Each path below is one point turned by a fixed rotation once a step. After each direction that follows a path, write how fast that rotation turns it, in degrees per step (0 if it stays still).
Each turn is a multiple of 5 degrees from 10 to 175, or 0.
Each row of a path follows its step; steps can be skipped.
Path 1:
step 4: [-21.7 -21.1  12.9 -15.1  -6.7   0.1  24.8   6.9  15.9  12.2  11.4   6.2
  10.9 -12.2 -25.2 -15.1  -4.3  -1.2 -15.2  -1.5  -6.4 -15.8  32.1  -4.1
   8.2   3.6  -8.4  -5.8  -5.4  14.7  12.4  31.9  11.6  13.9 -16.3   0.6
   8.4 -21.8  22.8   6.9 -25.4  -7.5   1.2 -14.4  10.5  -7.0  -4.2 -14.4
  -5.7   8.7   1.5  28.1 -14.0  13.7  -9.0   0.8  28.0 -11.6   2.5  -9.7
   8.7  18.3   4.0  -3.7  24.8 -21.1  12.1  26.7  18.1  17.8   2.2 -15.6
   0.7  -7.7   7.8  -3.1  -6.2  -5.1   5.3]
step 7: [ -0.2   9.0   9.0  -3.4   5.9  12.0  -2.1  -8.4  30.3  -0.1  14.7 -14.8
  12.8 -13.0  -7.9 -10.6  -8.7 -19.0 -16.6  -8.0   8.0 -15.1  12.1   2.9
  16.5  -1.4 -14.6  -0.1  11.0  -4.1  -9.9  -6.1  12.2   4.5 -15.2  18.9
  27.1  -2.5  21.9   2.9 -22.4  -5.7  10.2  11.8   2.4  -8.7  22.9  -5.1
   7.1  30.1 -20.0  -2.4 -19.6 -12.1   9.5 -17.4   4.1  -0.3  25.5  -7.3
   8.8   1.6 -22.6   8.2  30.8  -8.3 -30.4   6.7 -21.1  -7.6   3.2  -9.3
  12.6 -33.0  15.4   7.8  -3.9   7.3  -0.7]
step 9: [-14.5  13.1  -1.3   3.7  26.5  -4.9  -7.6   1.5   3.1   1.3  10.0  -3.2
   7.4  21.7  -8.1   9.1  13.9 -21.3  -3.7  -0.3 -14.2  -3.9 -18.6 -31.9
   6.3 -16.2 -15.0  -2.1  -3.3   7.5  -9.5  40.4  -5.7   1.0   9.2   4.6
 -29.6  16.1   7.6  -5.8 -18.8 -12.5  24.1  -5.1  -4.7  -9.8   8.7  -7.1
 -38.4  -4.5  -0.3  16.0 -41.4  10.5   5.3  12.7   5.9   1.2  -1.2   1.9
   7.1  12.7  -1.0   9.8 -22.0   3.0  -1.7  -0.4 -18.7  -8.8   8.7  -6.5
  11.7  -6.6 -18.2  -4.6  20.9  14.3   8.7]
step 15: [ -3.4  -2.0   6.4  12.2  19.0 -11.2  -7.8   0.2  11.4 -10.2  15.7  18.0
  33.0  -2.4  18.8  -7.5  28.2 -33.7 -15.8   5.7  -5.4  -3.6  16.6   4.1
   4.2  11.8 -25.4  15.4  -9.4  13.0  -9.3  -6.8   7.8   5.4   1.9   1.2
 -38.0  -3.9   7.4  14.7  -4.6  -3.8  16.6  14.1  -0.9  -2.6  -2.7 -25.4
   1.8   0.1 -18.4  -9.9  -3.4  -5.1 -10.8   0.0   7.6  -9.0  26.8 -22.6
  15.2  -9.8 -14.4  -2.9  -7.8   6.5  -4.8   3.6   0.7  20.2  16.5  18.1
  18.9  -0.2   5.8  33.0  -0.9 -17.9   1.6]
step 17: [ -9.4  -7.3  12.2 -11.3   1.7  13.1   0.4  13.0  23.5  -6.9  -5.1  -0.9
 -16.8   7.4 -14.6  15.3   7.9  -5.1   0.8   4.5 -12.6  15.0  -6.7 -13.6
 -18.3 -28.0  -3.1  20.3 -18.5  -0.4 -11.3  17.1  -3.2 -27.1  -0.4  12.2
 -29.2 -14.2  19.2  25.7 -10.6   5.1 -17.8  -3.6  -6.0  -8.8   9.9  13.0
  -1.0  -4.8  -2.5  -0.4  -7.9  23.5  11.2   8.8 -32.8  -1.3   3.8  -9.3
 -23.4   7.5  22.4 -16.3   8.6 -15.6  -4.1   5.3 -12.3  -2.3  -7.6 -19.5
  35.1 -11.4  -4.0  18.8  -0.1 -17.4  -6.1]
step 18: [-16.7 -19.2  32.3  13.0  12.8  15.3 -22.7   9.2  -2.5 -15.7   1.3  -0.3
   9.7   6.6  20.1 -33.6  19.8   0.4  11.0  -4.6  -3.3  -2.7  -9.4 -25.2
   4.0  11.4 -25.7  10.5  -8.5  -7.4  -8.7   2.1 -19.6   4.9  -0.1  -6.7
 -26.5  10.8   5.1  -2.4  -2.1  15.1  10.4 -15.1  -5.7 -22.2 -18.2   2.5
 -16.6  10.5  -2.8 -14.6  -3.4  -3.1  20.6 -24.4  -9.6  13.4  12.3  -2.9
   8.0 -13.7 -18.6  -7.9   2.8  -8.0  -0.9  -9.6 -22.4  20.7 -12.7 -14.4
 -12.6 -16.5   2.8   2.0 -22.3 -13.9  18.2]
step 20: [-28.7  -5.0  23.5  13.9   5.6  16.5  -9.6   6.2   4.3  23.3  13.0  16.4
  -7.2  -3.1  -4.9  14.1   8.9  -4.9 -14.2 -11.7 -11.6 -10.3  18.3  16.0
 -16.0   8.9   1.5  -1.3  21.9   0.0 -12.7  26.3  -0.5 -20.3  -0.6   5.7
 -12.7  -1.5  13.3  11.3  -9.9   5.3  -3.5  15.8   4.1  16.3   6.0  -5.5
 -18.8  14.8  -2.3  12.0  -4.3  20.6 -15.9  -0.5   9.3  14.8  -6.0 -14.1
 -36.1   8.1  23.3  17.3   5.3 -28.7  11.4  19.5  -6.5  10.1   4.7 -13.4
 -15.4 -10.9   6.7  29.5 -20.7   2.8  -0.6]
step 21: [-25.0   4.7  15.6  12.6  11.2   2.0  14.7  -6.7  13.0  -5.5  -5.6   3.4
  16.7  -0.8   1.5   5.4   9.4   1.8  -6.6   1.9  -0.1   4.9  -0.4 -36.1
   6.7   6.4  12.9  13.7   6.5  18.0 -19.9  35.0 -15.8   7.3 -14.8  14.4
 -25.2  -4.5  -5.8  -5.2 -12.0  10.4   5.3 -14.4  -5.7  10.2   9.8 -27.5
 -31.5   2.7   1.4 -19.2  -4.1  21.4   9.0   5.5 -43.3   0.5  13.5  -4.6
  -8.1   2.3  -1.5 -24.7   3.0  -3.9   5.4   5.5  -7.4   4.0  -7.8 -13.4
  19.9  22.8 -11.7  -1.5   9.6 -14.7  21.6]
step 29: [ -9.4 -11.2   2.4  16.2 -11.0  -5.3   5.5  17.8  12.2 -16.4 -14.6 -20.8
 -12.4  10.3 -21.4  -6.4  -3.7  23.8  17.6   6.6 -15.2   0.4   9.4  -3.2
 -10.1  -6.1  20.6   7.9  -7.0  18.6 -10.0  20.0 -21.6 -14.5   6.2   6.3
 -11.5  -1.4   8.7  39.7   2.5  -1.7  -4.4  -5.3 -14.4 -11.0  -1.4 -10.9
 -27.6  -4.6  -1.5  29.2 -18.1   9.6   6.5  20.9  -3.5  -8.1 -28.5 -10.7
   7.3 -15.9 -10.2   8.1 -20.2 -18.7  -6.0   8.2 -21.9  -2.2   3.5 -20.2
  -0.3  -5.1   3.6  19.1  15.9 -13.8  20.8]
Directions:
[ 1.2  4.0  0.2  2.0  0.2  1.3 -2.9 -0.7 -3.1 -0.9  4.2 -0.5 -1.3 -2.4
 -0.9 -1.9  0.0 -1.3  3.0  1.3  2.8 -2.8 -1.8  3.3 -8.8  1.0 -0.3  1.8
  4.7  1.6 -0.3 -1.1  0.0 -2.7 -3.8 -3.4  0.5 -3.8 -2.5 -1.4 -0.3  4.6
  5.8 -1.5  2.6 -4.7  1.5  1.0 -2.0  5.8  5.1 -1.9 -4.4 -5.4  2.9  3.2
  0.9  7.3 -4.0  0.8 -2.0 -3.0 -0.6 10.3 -1.7  1.4 -3.4  1.4 -7.7  3.1
  1.5 -4.6 -6.8  0.1 -1.8 -3.1 -5.8 -0.6 -3.5]  170
[-3.5  1.9  2.3  4.7  2.5 -6.5 -1.6  4.4 -9.0 -1.0  0.3  0.7 -4.4  0.1
  2.7 -3.7 -5.0 -6.1 -3.8  0.6 -2.6 -2.0 -4.3  0.8  1.1  1.5  3.1  3.0
  0.2 -0.5  5.3  1.5  3.9 -3.7  0.7 -0.7 -1.7  6.1  5.3  2.0 -3.3 -3.4
  1.4 -2.0 -1.6 -2.3 -0.1  5.2 -4.4  1.1  2.7  4.1 -3.3  0.9 -3.0  1.0
 -2.9 -0.2 -0.4 -0.1 -5.5 -4.7  2.6  0.1  4.1 -0.8 -1.9 -2.8  6.5  3.8
  6.0  0.0  6.8 -0.8  4.0  0.5 -0.2  0.5 -5.3]  130
[-0.8 -0.3 -3.7  2.7 -1.8  2.4  3.5 -5.4  4.8 -0.5  5.0  0.5 -2.0  0.2
  1.7  0.9 -8.1  2.7  0.0 -3.3 -2.5  1.5 -3.3 -2.1  4.6 -3.2  1.1  0.4
  5.0 -5.8 -4.5  0.0  1.0  5.4 -6.8  1.5 -4.0  5.7 -0.7 -6.9 -3.6 -1.6
 -0.6  4.2 -2.7 -1.0  0.8 -1.5 -2.0  2.4  1.0 -1.4 -1.3  2.0 -4.6 -2.3
  3.8  6.2 -0.9  7.3 -0.4 -0.5 -0.9  5.3  2.9  1.7  4.4 -3.0 -1.2 -2.5
  1.8 -4.1  3.3  6.1  0.2  3.9  2.0  4.6  0.0]  25
[-0.7 -2.1 -4.2  1.9  8.2 -2.7  5.3  4.8 -3.9  0.6  4.1  1.4 -0.7 -2.9
  1.1  1.2 -5.4  3.4  3.1 -2.5  5.9 -0.8 -0.2 -6.3  3.2  1.8  1.2 -2.3
  4.8 -0.6 -3.1 -1.4  1.9  0.3  5.5 -0.8  1.6 -6.6  1.1 -5.7 -1.9  5.0
 -3.4 -3.4  0.8  3.9  0.6  0.6 -6.9 -0.8  0.9 -1.9  4.9  0.9  4.3 -0.4
  1.2 -4.8  3.9  0.0  0.5  3.9  1.0  4.9  1.7 -9.0 -1.2  4.7 -2.9  2.6
 -0.6  1.1  4.2 -2.8  1.3 -0.1 -2.6  2.6 -0.7]  20
[ 3.3  2.4  1.4 -0.9 -2.7 -3.5  9.2  1.4 -7.2 -3.3 -3.4  3.6  3.1  6.1
  5.8 -0.2  0.9 -1.0  3.8 -4.1 -0.8 -5.8 -0.3 -3.9  0.0 -3.0  0.2  4.4
 -5.4  1.9 -6.0 -0.9  4.1  1.0 -2.1 -0.3  1.0  4.3  1.5 -0.2  5.9 -2.3
  2.2  3.3  1.7 -2.5  3.8  2.7 -4.7  0.8 -2.4 -0.9  3.0  1.6  2.8 -1.9
  5.9  0.7 -1.2  1.8  1.3 -0.6  2.5 -2.3 -8.0  0.1 -2.6  3.1 -3.6  0.7
  5.6  2.2 -5.7  0.4 -0.6  2.9  4.8  0.1  0.0]  110
[ 1.3 -4.3 -4.0 -4.4 -4.9  0.0 -1.2 -0.6 -0.9  2.3  2.3  2.4  2.3 -3.3
 -1.7 -4.9  0.2 -0.4 -2.3  0.1  0.3 -1.7  1.5  1.4 -1.2  3.8  1.8  0.2
 -3.7  2.1  1.8 -0.2  9.6  0.2 -2.9  2.7 13.1 -4.1  3.6 -0.2 -3.6 -3.1
 -2.7 -7.3 -6.6 -1.5  4.5  5.3  1.1 -0.9  0.4 -3.9 -3.1  3.3 -4.5 -4.4
 -2.8  1.6 -1.5  4.8  4.4  2.9 -1.8  2.5  0.4 -0.5  2.3  2.1 -2.7 -5.0
  4.0 -1.5 -0.6 -2.1  2.3 -0.2  1.2 -1.6  1.9]  120
[ 1.6 -5.0 -1.8 -0.7  0.1  2.7 -1.2  0.8 -1.3 -3.0  1.8  4.5 -3.8  3.3
  4.9  3.1 -5.1  2.3  2.2 -4.7 -1.7 -1.3  3.5  7.0 -3.1  0.0  0.2 -0.7
  0.0  1.3  7.3  3.2  1.6  0.5  3.8 -2.6 -3.5 -2.6  0.3  1.4  0.1  2.5
  1.0  3.0 -4.0 -3.6 -2.9  1.3 -0.2 -2.4  8.3  3.7  0.1  3.0 -4.2  0.0
  4.7  1.4  2.5 -5.5  2.2 -0.5 -3.9 -1.8 -2.2  2.9  7.4  2.9 -6.6  4.7
 -3.3  2.5  0.2 -2.6  5.7  7.4  0.2 -2.9  3.2]  155
